In the rows, zero is written as 128.
The rows below fall into families. The same turns and mirrors carry the whole set onto itself and the rows of a family onto each other. For each named row, which other rows are in its family? Write them in the order they are listed.
These 20 rows form 5 families of 4 rows each.
Z_122: [119 155 156 122 132 152 135 100 136 165 128 118 131]
Z_458: [111 158 147 117 139 157 126 107 143 154 120 128 102]
Z_355: [127 129 100  75 132 131 119 149 120 117 121 109 152]
Z_568: [150 117 109  82 126 127 126 149 129 121 138  96 153]
Z_465: [123 111 104 132 122  99  99 155 109  96 129 138 133]
Z_742: [127 131 101  88 143 151 130 152 139  94 113 101 138]
Z_851: [116 154 163 117 138 145 130 100 152 148 129 107 115]
Z_332: [125 118 139 170 108 130 139 113 152 153 124 152 128]
Z_884: [125 112 124 169 126 138 159 108 144 139 124 159 120]
Z_871: [146 125 111  79 132 142 123 158 133 112 115 100 143]
Z_63: [142 131 108  83 130 138 126 146 137  95 114  96 142]
Z_549: [131 108 104 141 154  95 121 154 106 101 125 134 123]
Z_792: [130 147 178 118 137 141 151 107 138 142 127 104 122]
Z_329: [132 108 105 139 137  97 126 148  92  94 135 136 126]
Z_43: [135 112 105 138 118 114 101 137 101  91 150 128 128]
Z_934: [126 157 168 121 146 145 138 110 152 145 118 109 120]
Z_995: [120 104 126 164 118 127 156 108 151 148 133 154 122]
Z_541: [138 107 127 166 113 136 154  94 143 131 122 148 117]
Z_194: [132 108 106 141 132 111 111 153  90  98 133 142 120]
Z_202: [121 110 134 155 124 126 149 131 156 161 120 160 113]

Which other rows belong to the same family as Z_63? Z_884, Z_329, Z_934
Which other rows belong to the same family as Z_541? Z_742, Z_549, Z_792
Which other rows belong to the same family as Z_202? Z_458, Z_568, Z_43

The rows below fall into families. The same turns and mirrors carry the whole set onto itself and the rows of a family onto each other. For each named row, which other rows are in its family? Write them in the order they are listed.
These 40 rows form 5 families of 8 rows each.
Z_372: [ 89  94 115 127 107 144 102 151 185 130]
Z_867: [111 105  69 131  83 144 114 127 143 168]
Z_426: [ 93 104 120 136 133 115  95 154  91 121]
Z_138: [105 112  99 138 113 136 119 135 192 135]
Z_521: [111  97 121 143 149 130 118 170 123  96]
Z_294: [109 119  75 150  99 153 128 132 157 169]
Z_557: [ 88  72 102 119  87 152  92 163 143 147]
Z_490: [ 79  99 105 140 115 127  98 164  90 105]
Z_951: [ 82  96  99 126  72 144 102 168 154 152]
Z_303: [131 130  87 154 143 124 139 133 122 118]
Z_187: [ 97  87 101 136 100 125 105 169  83 118]
Z_166: [130 127  69 139 127 109 127 130 109 122]
Z_127: [106 107  75 120 105 121  98 142  84 133]
Z_785: [115 114  74 144  97 119 123 142  83 134]
Z_560: [ 84  97  98 119  88 150  93 140 166 151]
Z_433: [108 114 120 148 150 107 114 150 111 111]
Z_994: [ 91  92 110 124 115 144  91 165  89 125]
Z_579: [117 120  82 152 101 151 147 144 174 129]
Z_832: [124 106 101 140 146 108 123 158 126  93]
Z_283: [ 99 119 100 137 122 114 102 135  84 140]
Z_875: [ 89  82 120 143 114 159 109 174 168 135]
Z_634: [100  85 107 121 123 122  94 170 102 104]
Z_945: [101  93 110 144 105 157 130 172 177 111]
Z_113: [ 92  94 116 139 100 135 118 179 180 125]
Z_893: [100 116  83 130  93 142 112 125 174 156]
Z_532: [112 124  75 135 110 136 112 129  86 148]
Z_957: [ 84  87 100 128  77 167 108 169 149 134]
Z_229: [ 92 124  76 144 104 123 109 138  83 127]
Z_409: [112 121  93 151 101 128 139 154 186 136]
Z_618: [110 134  80 160 129 113 133 134 108 109]
Z_177: [115 108 100 159 127 148 137 152 183 136]
Z_181: [131 118  85 161 124 109 145 146 112 110]
Z_430: [108  78 116 140 121 139 118 168 178 116]
Z_16: [ 84  92  94 134  87 164 100 154 142 166]
Z_654: [129 110  82 150 117 132 140 134 178 137]
Z_724: [113  92 112 151 127 114 125 175 111  93]
Z_330: [114 131  99 149 139 105 120 130 102 130]
Z_793: [101 113  72 137  72 162 125 142 146 153]
Z_453: [ 98 111 107 157 138 115 121 162 117  86]
Z_536: [102 122  76 139  75 136 123 143 160 163]

Which other rows belong to the same family as Z_229? Z_490, Z_951, Z_113, Z_409, Z_618, Z_453, Z_536
Which other rows belong to the same family as Z_579? Z_187, Z_785, Z_945, Z_957, Z_181, Z_724, Z_793
Which other rows belong to the same family as Z_433? Z_372, Z_426, Z_138, Z_560, Z_283, Z_893, Z_330
Which other rows belong to the same family as Z_654? Z_867, Z_521, Z_557, Z_303, Z_994, Z_532, Z_430

